In the data rows, the value 128 means zero.
In each game, the first row plays the second. By how much does the first row win? 10 means about a draw, 20 a big win and 0 a big loss. Wins can go round in a circle. Each row has two weighted sums of its numbers, A and B, taken from their middle values. A row wins by its A times the other's B, less its B times the other's A.
148 103 182 115 129 119 109 144 177 183 114 91 171 154 127 156 81 137 152 157 77 165
148 103 159 111 123 97 121 119 179 134 144 68 170 154 131 130 85 99 152 157 77 165 9
148 103 128 66 150 134 73 141 113 132 93 101 139 66 117 103 166 111 61 72 159 85
148 193 100 162 221 183 146 170 138 158 179 195 139 154 184 182 193 190 152 157 159 165 8
148 103 163 120 155 143 118 118 157 158 109 103 142 154 141 164 80 150 152 157 77 165
148 103 209 133 140 173 149 113 186 191 99 104 192 154 124 181 106 164 152 157 159 165 11
148 103 172 88 115 110 86 114 157 139 82 92 164 66 177 107 126 124 152 157 77 85
148 103 118 112 122 138 140 130 130 132 111 110 118 66 165 137 93 117 61 157 159 165 9
148 193 93 142 145 150 138 146 146 125 153 118 128 66 123 146 130 144 152 157 159 165
148 103 136 168 109 131 162 135 128 126 143 185 123 154 96 158 144 144 152 157 159 165 8
148 193 97 161 87 109 131 80 144 108 139 174 97 66 112 145 139 164 152 157 159 165
148 103 89 189 133 111 98 96 112 72 104 122 100 154 133 135 103 136 152 157 77 165 9
148 193 124 174 126 157 177 150 138 152 173 184 113 154 111 177 151 147 152 157 159 165
148 103 171 128 141 115 126 152 158 178 120 87 120 154 135 145 77 150 152 157 77 165 10
148 103 104 153 116 65 133 129 82 107 78 126 113 154 119 98 114 126 61 72 77 85
148 103 169 111 122 121 112 104 176 202 119 103 169 154 122 148 78 142 152 157 159 165 11
148 103 189 129 136 111 108 113 161 169 116 86 166 154 114 159 103 148 152 157 77 85
47 193 103 144 194 183 144 150 127 132 157 189 136 154 183 169 191 173 152 157 159 165 12
148 103 162 119 183 192 148 145 186 171 124 101 221 154 139 170 108 147 152 157 159 165
47 103 112 107 60 94 108 162 70 107 157 104 99 154 136 87 58 64 152 72 77 85 12
148 103 73 149 72 112 82 29 70 60 58 112 13 66 71 89 126 131 152 72 77 85
148 103 181 137 129 145 149 128 164 176 143 90 140 154 120 165 97 152 152 157 77 165 13
47 103 116 120 123 114 103 148 83 99 106 85 113 66 128 125 92 124 152 157 77 85
148 193 113 176 145 165 176 140 150 160 189 175 138 154 100 161 155 145 152 157 159 165 10
148 103 162 89 105 79 57 123 139 141 97 98 105 66 135 90 93 120 61 72 77 85
148 103 108 125 130 124 120 77 99 110 152 111 148 66 122 137 100 156 152 157 77 85 9
148 103 80 78 152 97 72 135 9 11 36 63 21 154 127 70 84 0 61 72 77 85
148 103 186 80 56 91 70 157 146 151 87 117 118 66 138 81 139 120 152 72 77 85 10
148 103 162 101 117 81 51 139 125 148 99 112 105 66 141 83 103 107 61 72 77 85
148 193 116 161 192 186 149 169 137 144 170 192 152 154 180 184 206 175 152 157 159 165 11
148 103 171 93 88 87 81 129 126 162 115 123 121 66 99 73 129 100 61 72 159 85
47 103 131 146 123 157 190 160 151 136 179 179 142 154 123 174 161 146 152 157 159 165 5
148 103 89 147 119 162 136 71 127 93 197 163 111 154 122 146 151 123 152 157 159 165
148 103 121 120 151 155 154 55 137 110 90 119 13 154 202 101 120 31 61 157 77 85 7
148 103 144 99 120 104 92 126 79 131 108 99 99 66 89 87 111 74 61 72 77 85
148 103 95 137 147 103 136 152 95 114 117 122 101 154 136 97 179 91 61 72 159 85 9
148 193 111 174 170 186 181 158 182 134 178 177 144 154 156 169 203 160 152 157 159 165
47 193 85 22 105 127 144 210 127 55 48 128 0 66 38 44 212 38 61 72 77 85 10
148 103 180 131 84 115 114 94 141 171 146 85 105 154 99 127 117 84 61 157 77 85
148 103 190 93 100 84 62 129 139 178 109 126 112 66 149 88 114 126 152 72 159 85 6
47 193 93 163 172 170 145 159 149 138 169 184 138 154 152 156 187 179 152 157 159 165
148 103 114 93 86 82 64 159 115 137 122 103 80 66 108 69 111 115 61 72 159 85 9
148 103 83 0 26 64 133 53 114 113 0 97 20 154 230 80 196 115 152 72 77 85
148 103 66 83 132 78 60 35 115 53 147 85 117 154 146 94 105 205 61 72 77 85 4
148 103 99 148 80 115 119 133 33 103 106 108 113 66 110 58 102 180 61 72 77 85
148 103 144 131 135 157 122 224 124 77 80 121 101 154 123 106 167 104 152 157 77 165 4
148 103 86 104 148 54 61 182 128 0 51 52 255 154 31 79 92 0 61 72 77 85
148 193 112 177 112 153 174 123 141 142 181 180 115 154 80 161 146 146 152 157 159 165 12
148 103 90 134 119 106 118 116 47 92 94 120 95 154 104 83 80 75 61 157 159 85
47 103 83 104 107 99 160 147 117 102 95 92 81 66 92 109 81 140 61 72 159 85 5
148 103 148 113 111 120 138 96 196 173 112 101 138 66 164 162 75 153 152 157 77 165
47 103 116 159 48 64 118 5 76 114 113 78 144 66 150 88 119 91 61 72 77 85 1
148 103 102 76 170 57 180 150 31 51 93 110 145 154 49 90 121 44 61 72 77 85
148 103 108 110 142 120 111 94 99 129 113 120 120 154 107 142 107 115 152 157 159 85 10
148 103 174 130 127 136 115 123 173 173 89 88 154 154 124 139 67 166 152 157 77 85
148 103 0 35 95 87 82 216 51 72 117 73 20 154 57 82 99 102 61 72 77 85 15
47 103 126 48 112 106 132 135 134 125 107 108 124 154 158 88 153 87 61 72 77 85
148 193 99 166 241 211 155 165 162 146 179 191 188 154 192 190 212 198 152 157 159 165 8
47 103 97 114 95 150 130 121 114 109 166 165 116 154 141 144 133 125 152 157 159 165
148 193 103 161 130 163 185 166 119 155 179 181 141 154 81 166 145 143 152 157 159 165 11
148 103 162 173 108 119 135 106 171 163 121 74 146 66 160 145 88 168 152 157 77 165
148 103 162 143 135 138 101 157 131 166 119 102 128 154 145 154 92 138 152 157 77 85 11
148 103 113 94 84 25 54 54 117 97 110 124 124 154 91 37 108 45 61 72 77 85
148 103 181 149 157 157 120 148 184 195 133 98 187 154 136 177 84 178 152 157 159 165 11
148 103 170 146 141 156 136 126 180 167 145 98 142 154 164 164 93 154 152 157 159 165
148 193 101 153 94 119 186 125 124 151 182 180 83 154 119 139 128 106 152 157 159 165 10
148 103 54 144 54 65 99 177 57 66 133 86 91 154 117 54 103 117 61 72 77 85
148 103 155 82 131 99 62 105 124 153 104 106 115 66 119 93 120 116 61 72 77 85 10
148 193 107 154 118 160 197 153 158 130 156 183 156 154 105 159 148 134 152 157 159 165
148 103 95 100 154 73 44 114 24 71 155 86 133 66 0 63 174 45 152 72 77 85 18
148 103 93 133 119 98 104 145 76 85 103 122 100 154 90 79 159 143 61 72 159 85
148 103 171 80 114 83 79 143 138 151 125 102 88 66 121 81 116 112 61 72 159 85 9
148 103 180 95 111 86 40 141 124 159 107 107 96 66 120 73 134 128 61 72 159 85
148 103 166 95 85 71 48 112 126 159 109 102 85 66 117 64 93 119 61 72 159 85 9
47 103 75 16 84 93 147 76 82 57 92 102 102 154 153 62 118 110 61 72 159 85
148 103 179 130 138 154 151 148 184 200 131 109 170 154 148 173 112 150 152 157 159 165 10
148 103 92 185 108 134 166 110 141 117 156 158 121 154 93 142 158 131 152 157 159 165
148 103 182 58 114 95 53 118 124 126 116 103 97 66 110 93 97 107 152 72 77 85 7
47 103 167 76 67 55 60 159 74 116 99 97 36 66 108 35 147 150 61 72 77 85
148 193 77 52 48 161 193 0 75 51 58 96 89 66 146 47 96 103 61 72 77 85 17
148 103 187 128 148 162 153 151 206 201 154 110 202 154 152 189 102 153 152 157 159 165
148 103 77 101 131 154 151 86 167 118 110 98 138 154 93 138 114 135 152 72 77 85 10
148 103 179 73 117 81 49 124 144 165 123 108 93 66 125 91 112 119 152 72 159 85
47 103 139 77 131 148 149 98 151 99 99 103 145 154 102 147 153 76 152 157 77 165 10
148 193 95 163 210 173 147 157 145 130 170 185 136 154 182 172 190 180 152 157 159 165
148 193 121 165 155 186 183 157 164 137 178 173 157 154 129 180 182 156 152 157 159 165 10
148 103 158 76 135 102 65 140 140 142 98 108 115 66 125 88 118 117 152 72 77 85
148 103 116 143 157 128 115 120 110 131 132 110 149 154 122 135 106 137 152 157 159 165 12
148 103 171 69 99 92 53 102 116 143 78 114 89 66 112 81 116 109 61 72 77 85
148 103 177 136 108 110 115 110 150 180 93 105 140 154 136 151 75 123 152 157 77 165 10
148 103 166 103 119 122 118 128 191 183 114 97 128 154 141 154 78 156 152 157 159 165
148 103 176 92 130 87 42 136 119 134 83 97 110 66 125 84 113 143 61 72 159 85 12
47 193 106 166 185 176 133 173 128 118 173 194 118 154 181 169 192 178 152 157 159 165
148 103 174 125 137 126 132 150 175 183 119 101 127 154 155 151 75 145 152 157 159 85 14
47 103 76 86 82 85 152 211 93 43 49 108 66 154 0 67 137 66 61 72 77 85
148 193 110 177 120 178 176 106 142 101 207 172 114 154 138 171 121 141 152 157 159 165 6
148 193 104 163 190 169 144 152 124 131 162 196 136 154 177 172 188 182 152 157 159 165
148 103 162 107 109 78 51 135 161 146 82 101 110 66 153 84 115 106 61 72 159 85 10
148 103 154 126 122 121 97 171 172 147 83 121 149 66 161 165 77 138 152 157 77 85
148 193 101 154 100 126 179 109 134 130 173 172 93 154 106 150 129 155 152 157 159 165 9
148 103 114 174 92 141 150 101 139 124 160 176 80 154 76 156 136 178 152 157 159 165
47 103 99 169 116 167 161 125 146 72 95 169 144 154 67 172 156 118 152 157 159 165 12
148 103 135 155 133 172 135 119 130 86 148 196 140 66 149 166 165 88 152 157 159 165
148 193 100 162 203 188 146 160 141 132 170 185 152 154 181 172 208 180 152 157 159 165 11
47 103 22 17 108 97 119 95 97 93 123 81 135 154 154 66 112 124 152 72 77 85
148 103 108 202 73 107 98 98 97 60 88 83 72 66 154 129 154 117 61 157 77 85 1
148 103 190 101 127 127 82 143 158 210 138 126 148 154 138 107 139 133 152 72 159 165
47 103 67 211 56 151 180 112 78 24 137 94 49 154 86 48 139 0 61 72 159 85 16
47 103 65 137 138 56 80 154 53 83 146 74 147 154 112 82 150 128 152 72 77 85
47 193 107 136 100 143 157 119 115 116 139 171 75 154 110 146 102 119 152 157 159 165 17
148 103 163 86 107 76 40 132 145 139 118 97 91 66 107 66 97 117 61 72 77 85
148 103 75 169 96 142 151 114 117 125 143 169 103 154 58 138 105 123 152 157 159 85 10
47 103 155 128 164 130 134 101 133 97 123 129 166 66 147 120 96 115 152 157 77 85
148 103 162 113 117 118 110 110 173 171 145 98 129 154 141 141 77 142 152 157 77 165 9
47 103 93 56 145 52 116 68 84 84 77 140 133 66 203 83 129 113 61 72 159 85
148 103 112 221 121 95 179 80 101 97 98 135 117 66 107 93 104 129 152 72 77 85 13
148 193 118 169 123 148 171 143 114 103 142 166 108 154 102 172 129 135 152 157 159 165
148 193 130 167 109 137 177 138 141 147 181 188 115 154 108 161 119 142 152 157 159 165 11
148 103 153 127 125 105 109 148 202 166 131 64 182 66 93 148 100 101 152 157 77 165
148 103 123 163 129 129 125 116 144 88 125 125 129 66 125 157 107 123 152 157 159 165 5
47 103 87 138 131 61 139 30 63 59 148 85 86 66 188 78 148 110 61 72 77 85
148 193 95 125 104 148 139 86 123 123 89 65 175 66 85 140 138 119 61 157 77 165 5
148 103 172 124 125 118 140 114 158 165 131 78 149 154 110 163 97 154 152 157 77 85
148 103 95 110 111 122 114 109 84 111 64 89 135 154 139 104 106 77 152 72 77 85 6
148 103 189 160 109 107 134 89 183 161 79 96 152 66 151 140 71 126 152 157 77 165
148 103 140 76 167 34 144 118 47 71 14 88 56 154 18 59 102 62 61 72 77 85 10
148 103 169 85 85 86 55 136 121 167 107 108 100 66 132 63 140 115 61 72 159 85
148 103 126 144 126 133 132 108 110 135 164 123 141 154 95 126 143 125 152 157 159 165 12
148 193 105 151 210 193 148 178 139 129 165 179 157 154 170 170 213 180 152 157 159 165
148 103 116 157 71 146 179 124 139 153 188 187 80 154 108 143 123 114 152 157 159 165 11
47 103 106 105 164 135 106 164 102 106 113 122 71 154 90 91 105 90 61 72 77 85
148 193 108 155 212 185 141 172 130 131 167 191 149 154 177 185 180 183 152 157 159 165 8
148 103 178 117 122 125 141 166 182 208 148 95 154 154 119 160 87 165 152 157 159 165
47 103 45 149 53 82 168 104 140 68 20 45 0 154 169 80 109 0 152 157 77 85 9
148 193 116 168 151 184 182 147 131 154 172 171 160 154 109 162 167 155 152 157 159 165
148 103 173 130 135 121 121 146 137 128 119 103 111 154 144 134 106 152 152 157 159 85 11
148 103 112 168 128 152 161 168 137 126 168 166 148 154 114 159 149 134 152 157 159 165
148 103 166 80 83 118 113 174 156 166 149 106 181 154 145 119 121 94 152 157 159 165 12
148 103 132 108 127 100 113 86 78 69 122 97 115 66 113 113 105 131 152 157 159 85
47 103 101 124 62 15 134 133 8 59 92 95 0 154 129 76 121 104 61 157 159 85 9
47 103 128 180 109 146 143 97 142 127 172 167 123 154 82 169 142 143 152 157 159 165
148 103 175 97 111 91 108 89 151 137 105 88 114 66 134 122 117 96 61 72 77 85 10
148 103 193 86 64 73 107 106 100 120 72 71 49 66 84 83 112 165 61 72 77 85
148 103 144 124 129 107 120 116 139 132 103 93 163 66 141 138 96 148 152 157 159 85 11
148 103 101 104 113 105 129 8 45 85 68 107 160 154 82 85 168 107 152 72 77 85
148 103 174 113 168 173 137 147 129 167 114 111 194 154 113 136 108 117 152 72 77 85 9
47 103 105 105 138 140 177 150 173 105 126 147 137 154 142 157 136 118 152 157 77 165
148 103 192 113 149 147 89 153 166 179 136 123 169 154 137 132 138 144 152 157 159 165 14
47 103 122 69 105 76 184 246 23 76 126 160 3 66 145 62 63 85 61 72 77 85
148 103 162 109 118 70 51 125 135 140 105 107 97 66 155 87 107 137 152 72 77 85 14
148 193 113 151 194 177 145 160 125 141 169 192 126 154 187 174 182 169 152 157 159 165
148 103 74 154 139 35 128 120 100 96 132 121 125 154 79 75 109 111 61 72 77 85 9
148 103 190 96 118 72 54 107 124 143 87 110 99 66 140 95 111 107 61 72 159 85
148 103 73 90 116 85 77 77 55 102 10 111 148 154 51 77 55 103 61 72 77 85 9
148 193 118 171 181 201 172 170 161 164 187 193 184 154 155 175 205 172 152 157 159 165
148 103 111 112 147 130 142 158 135 111 155 115 143 154 136 155 115 155 152 157 159 165 10
148 103 107 140 110 142 166 121 131 121 140 172 115 154 117 157 135 129 152 157 159 165
148 193 114 170 131 132 160 148 135 134 178 173 132 154 101 156 135 126 152 157 159 165 12
47 103 83 150 197 162 113 135 124 108 140 178 129 66 189 148 175 183 152 157 159 165
148 103 171 130 139 109 136 155 201 180 101 90 163 154 159 152 83 113 152 157 77 165 10
148 193 90 162 216 179 133 164 141 137 163 181 156 154 189 168 199 193 152 157 159 165
148 103 103 63 39 39 165 114 32 85 146 104 122 154 48 80 116 130 61 72 159 85 14
148 103 187 99 120 117 65 104 158 146 92 111 120 66 180 118 116 140 152 157 77 85
148 103 176 131 133 132 153 137 182 191 87 93 158 154 140 157 82 128 152 157 159 165 10
148 103 106 140 108 104 119 90 73 122 52 99 100 154 66 95 87 89 152 72 77 85
148 103 104 181 77 148 142 143 123 132 164 203 107 154 101 142 168 125 152 157 159 165 3
148 103 175 143 148 141 127 143 180 196 124 107 172 154 145 175 81 137 152 157 159 165
148 103 184 111 166 141 91 136 147 153 103 109 168 66 127 121 135 114 152 72 159 85 11
47 193 101 155 174 161 117 148 106 122 155 183 106 154 162 156 195 169 152 157 159 165
148 103 89 178 82 119 191 103 135 139 138 163 87 154 113 136 147 144 152 157 159 165 8
148 193 105 158 205 183 129 158 119 118 159 178 149 154 166 167 198 175 152 157 159 165
148 103 223 96 26 92 70 109 130 161 122 129 148 66 137 91 125 95 152 157 77 165 5
148 103 128 77 149 111 118 90 112 102 150 116 130 154 123 129 110 134 152 157 159 165
148 103 142 136 151 132 104 78 96 90 69 106 128 66 162 141 110 67 152 157 77 85 13
148 103 152 158 114 135 144 161 176 148 155 128 153 154 155 141 139 129 152 157 159 165
148 103 197 129 114 109 104 150 152 176 98 83 162 154 131 166 82 131 152 157 77 165 14
47 193 94 149 199 199 160 149 152 128 152 185 193 154 194 178 199 183 152 157 159 165
148 193 119 140 143 157 141 164 105 136 151 164 126 154 126 145 194 122 152 157 159 165 6
148 103 137 102 85 80 137 133 71 115 103 95 93 154 102 88 40 72 152 72 77 85
148 103 168 165 200 196 142 124 181 159 130 106 255 154 129 188 122 156 152 157 77 165 10
148 103 96 94 137 116 112 95 70 118 117 100 134 154 128 103 117 90 152 72 159 85
47 193 75 160 207 159 124 145 107 102 148 167 140 66 171 151 197 169 61 157 159 85 10
148 103 173 92 103 77 43 139 131 166 99 106 77 66 121 72 104 119 61 72 159 85
47 193 93 150 155 156 139 142 126 123 167 175 113 154 153 144 192 168 152 157 159 165 11
148 103 186 118 127 118 122 158 180 171 92 94 160 154 133 162 82 129 152 157 159 165
148 103 193 134 97 141 153 158 202 222 163 105 192 154 174 150 111 134 152 157 159 165 10
47 103 125 167 177 145 112 155 98 125 133 111 119 154 139 125 103 140 152 157 159 85
47 103 11 79 148 138 122 145 55 45 117 92 145 154 98 70 144 73 61 157 77 85 9
148 103 163 135 172 152 140 140 189 182 118 99 186 154 143 167 101 151 152 157 159 165
148 103 107 93 134 124 128 158 80 100 144 123 132 154 147 144 95 145 152 157 77 85 9
148 103 187 88 113 109 55 127 134 175 113 129 144 66 127 98 134 113 152 72 159 85
148 193 97 160 210 171 141 147 132 125 158 189 135 154 178 175 193 177 152 157 159 165 10
148 193 96 131 46 124 144 85 121 139 158 167 75 154 87 127 133 140 152 157 159 165
148 103 176 103 111 128 147 116 164 183 142 97 164 154 147 165 90 132 152 157 159 165 11
47 103 116 168 145 123 108 66 109 88 157 78 161 66 182 126 179 192 61 72 77 85
148 103 117 154 145 107 131 128 120 108 137 102 124 154 134 138 125 144 152 157 159 85 9
148 103 156 72 113 68 5 123 103 90 101 101 99 66 92 69 129 29 61 72 77 85
148 193 100 155 229 199 126 165 139 128 168 190 176 154 181 182 212 196 152 157 159 165 12
148 103 179 83 148 104 48 127 125 152 104 110 128 66 120 94 115 130 152 72 77 85
148 103 165 132 131 131 123 154 162 192 143 101 129 154 128 146 110 169 152 157 159 85 10
148 103 189 166 134 126 137 83 180 165 105 92 128 66 134 158 80 164 152 157 159 165
47 193 103 172 209 181 148 161 133 132 156 194 139 154 181 181 191 184 152 157 159 165 9
148 103 144 154 171 157 172 0 125 43 103 109 157 66 163 125 109 146 152 157 77 165
148 193 85 71 49 118 135 58 76 70 98 106 50 154 116 72 70 22 152 72 77 85 10
148 103 121 170 156 180 145 101 148 123 149 139 180 154 167 153 155 169 152 157 159 165
148 103 102 85 74 84 171 181 28 113 45 97 37 154 97 64 150 118 61 72 77 85 10
47 103 9 52 41 151 117 183 11 48 102 54 151 154 0 44 196 93 152 157 77 85
148 193 121 184 134 171 174 113 137 137 173 180 130 154 104 170 154 137 152 157 159 165 13
148 103 191 120 117 112 124 136 183 164 117 94 134 66 151 146 108 113 152 157 77 165
148 103 128 139 131 116 104 167 99 74 96 126 103 66 97 135 95 109 61 157 159 85 7
148 103 192 137 154 155 134 129 178 178 127 93 186 154 135 167 101 145 152 157 159 165
47 103 102 84 179 125 91 4 96 78 66 101 89 154 150 62 139 163 61 72 77 85 10
148 193 114 177 122 159 182 169 142 124 176 169 159 154 121 169 139 138 152 157 159 165
148 193 90 154 217 190 144 166 114 131 145 186 135 154 169 163 182 182 152 157 159 165 10
148 103 182 148 143 144 140 168 171 181 99 86 168 154 151 174 91 129 152 157 159 165
148 193 131 171 115 163 189 142 144 159 202 180 160 154 117 159 137 151 152 157 159 165 10
148 103 124 56 93 130 114 51 63 100 123 106 125 154 80 94 145 152 61 72 77 85
148 103 180 102 118 106 80 119 153 159 119 122 123 66 121 101 124 123 152 72 159 165 18
148 193 120 176 161 171 183 153 143 147 178 175 142 154 105 173 147 160 152 157 159 165
47 103 109 149 213 213 123 146 123 105 140 184 175 154 177 179 212 165 152 157 159 165 10
148 103 128 153 79 124 190 100 117 141 145 192 100 154 139 153 136 134 152 157 159 165
148 103 138 110 137 123 125 106 163 158 137 104 102 66 100 153 87 155 152 157 77 85 6
148 103 141 149 125 97 116 166 100 69 99 131 86 154 135 101 118 127 152 72 77 85
148 103 115 155 118 126 169 129 131 119 180 186 78 154 107 142 141 143 152 157 159 165 9
47 193 77 225 73 128 153 141 187 69 108 134 123 154 109 133 119 98 152 157 159 165
148 103 97 143 201 187 136 154 128 114 159 179 137 154 189 168 191 172 152 157 159 165 6
47 103 56 172 72 153 168 104 118 0 42 90 0 66 183 58 121 69 61 72 77 85
148 103 193 138 146 144 125 113 173 173 133 81 172 66 140 170 75 148 152 157 159 165 10
148 103 176 132 136 138 146 122 188 189 148 93 175 154 142 163 73 152 152 157 159 165
47 193 96 152 177 161 129 147 134 132 151 179 127 154 161 146 206 171 152 157 159 165 7
47 103 84 43 50 44 82 159 50 70 122 99 112 154 208 80 49 72 61 72 77 85
148 103 90 83 142 149 166 157 57 115 228 78 167 154 99 95 150 81 61 72 77 85 11
148 103 147 124 110 117 133 122 163 135 97 108 125 154 162 124 117 48 152 157 159 165
148 193 130 154 96 141 158 125 100 120 133 162 88 154 74 153 125 132 152 157 159 165 12
148 193 132 179 88 145 199 86 136 140 171 164 152 154 97 151 163 86 152 157 159 165
148 103 185 92 93 69 46 124 129 134 93 116 83 66 124 68 95 105 61 72 77 85 8
148 103 118 157 114 158 180 140 136 130 128 169 124 154 108 158 172 153 152 157 159 165
148 103 63 133 107 115 130 110 128 118 92 86 136 154 148 116 107 106 152 157 159 85 12
148 103 96 107 112 105 102 115 108 149 101 112 120 66 108 107 112 114 61 72 77 85
148 103 128 134 140 132 126 184 106 138 85 130 175 154 100 160 101 122 152 157 77 165 11
148 103 182 130 147 162 133 141 176 184 131 106 186 154 136 164 122 156 152 157 159 165
148 103 162 95 97 89 51 85 131 169 118 104 99 66 128 84 87 107 152 72 77 85 10
148 103 153 141 90 67 134 73 72 123 162 124 173 154 45 99 110 93 61 72 77 85
148 103 121 156 154 130 126 123 118 121 147 135 178 154 100 121 133 118 152 72 159 85 8
148 103 161 126 133 125 129 188 168 176 109 84 133 154 150 149 81 154 152 157 159 165
148 193 127 166 132 158 137 134 134 135 192 181 116 154 117 169 153 135 152 157 159 165 10
148 103 167 138 121 114 115 132 179 194 140 102 127 154 135 153 79 138 152 157 159 165
47 103 88 165 115 106 106 90 91 86 84 102 82 66 99 142 159 121 152 157 77 85 10
148 103 170 98 92 87 59 117 120 145 112 101 91 66 126 75 124 100 61 72 159 85
148 103 173 131 163 169 151 163 204 193 150 99 195 154 150 180 104 160 152 157 159 165 8
148 103 174 74 84 73 34 141 129 155 104 102 84 66 134 68 111 111 61 72 159 85
148 103 145 107 139 102 93 125 126 136 115 117 145 154 149 95 133 117 152 72 159 85 10
148 103 164 121 111 120 132 124 180 176 130 104 183 154 127 144 85 123 152 157 77 165
148 103 117 177 108 153 175 150 146 139 185 181 171 154 80 163 154 127 152 157 159 165 8
148 193 147 176 140 177 168 132 145 140 164 181 184 154 116 192 187 152 152 157 159 165
148 103 190 145 137 163 148 152 192 202 148 120 205 154 163 179 104 156 152 157 159 165 11
148 193 106 162 198 179 153 175 142 157 179 200 142 154 185 172 206 178 152 157 159 165
148 193 92 142 182 162 150 93 147 97 125 126 166 154 137 145 119 166 152 157 159 165 11
148 193 98 155 248 205 141 193 147 140 173 177 171 154 173 173 238 187 152 157 159 165
148 103 113 144 57 100 126 67 117 108 131 100 113 154 140 87 97 91 61 157 159 85 10
148 103 191 143 136 166 156 154 203 196 118 110 189 154 159 172 119 131 152 157 159 165
148 103 181 139 110 122 147 111 183 181 125 110 136 154 150 154 43 139 152 157 77 165 9
47 193 96 158 170 165 152 169 136 116 160 183 118 154 197 158 192 172 152 157 159 165
148 193 106 168 209 194 153 188 149 139 169 180 161 154 189 170 219 180 152 157 159 165 8
148 103 197 153 167 178 173 138 209 165 115 99 223 154 136 179 84 148 152 157 77 165
47 193 94 151 164 164 118 103 121 96 130 181 105 66 178 137 212 164 152 157 159 165 7
47 193 78 28 140 158 130 77 96 50 183 104 224 66 108 114 125 133 152 72 77 85
148 193 109 164 220 194 163 179 147 159 185 197 167 154 177 188 203 186 152 157 159 165 8
47 103 64 121 46 60 117 149 43 50 18 99 229 154 103 43 83 103 61 72 77 85
148 193 117 181 173 191 149 156 158 135 175 195 156 154 181 167 231 181 152 157 159 165 11
148 193 96 166 228 191 135 167 148 129 169 184 166 154 178 179 206 191 152 157 159 165
148 193 137 168 128 189 182 145 148 143 180 192 154 154 97 174 149 145 152 157 159 165 11
148 103 103 158 193 164 131 146 130 112 145 189 124 66 170 168 184 169 152 157 159 165
148 103 132 137 145 136 106 51 118 103 179 111 149 154 86 126 113 72 152 157 159 165 16
148 103 137 137 75 138 106 65 137 121 132 108 113 154 102 115 120 121 152 157 159 85
148 103 162 73 140 102 60 156 124 147 111 112 114 66 119 93 138 123 61 72 159 85 8
148 193 69 164 170 107 70 150 65 18 63 71 139 66 255 77 116 160 152 157 159 85
47 103 108 166 175 197 151 133 152 106 139 198 161 66 191 188 188 169 152 157 159 165 8
148 103 179 122 98 128 146 128 173 165 113 94 159 154 161 130 94 91 152 157 77 165
47 193 100 153 197 177 150 168 134 133 153 183 127 154 185 167 196 182 152 157 159 165 13
148 103 177 90 100 82 63 122 150 159 126 122 115 66 145 93 114 111 152 72 159 85
148 193 97 154 214 180 134 166 136 143 175 187 150 154 186 173 188 181 152 157 159 165 9
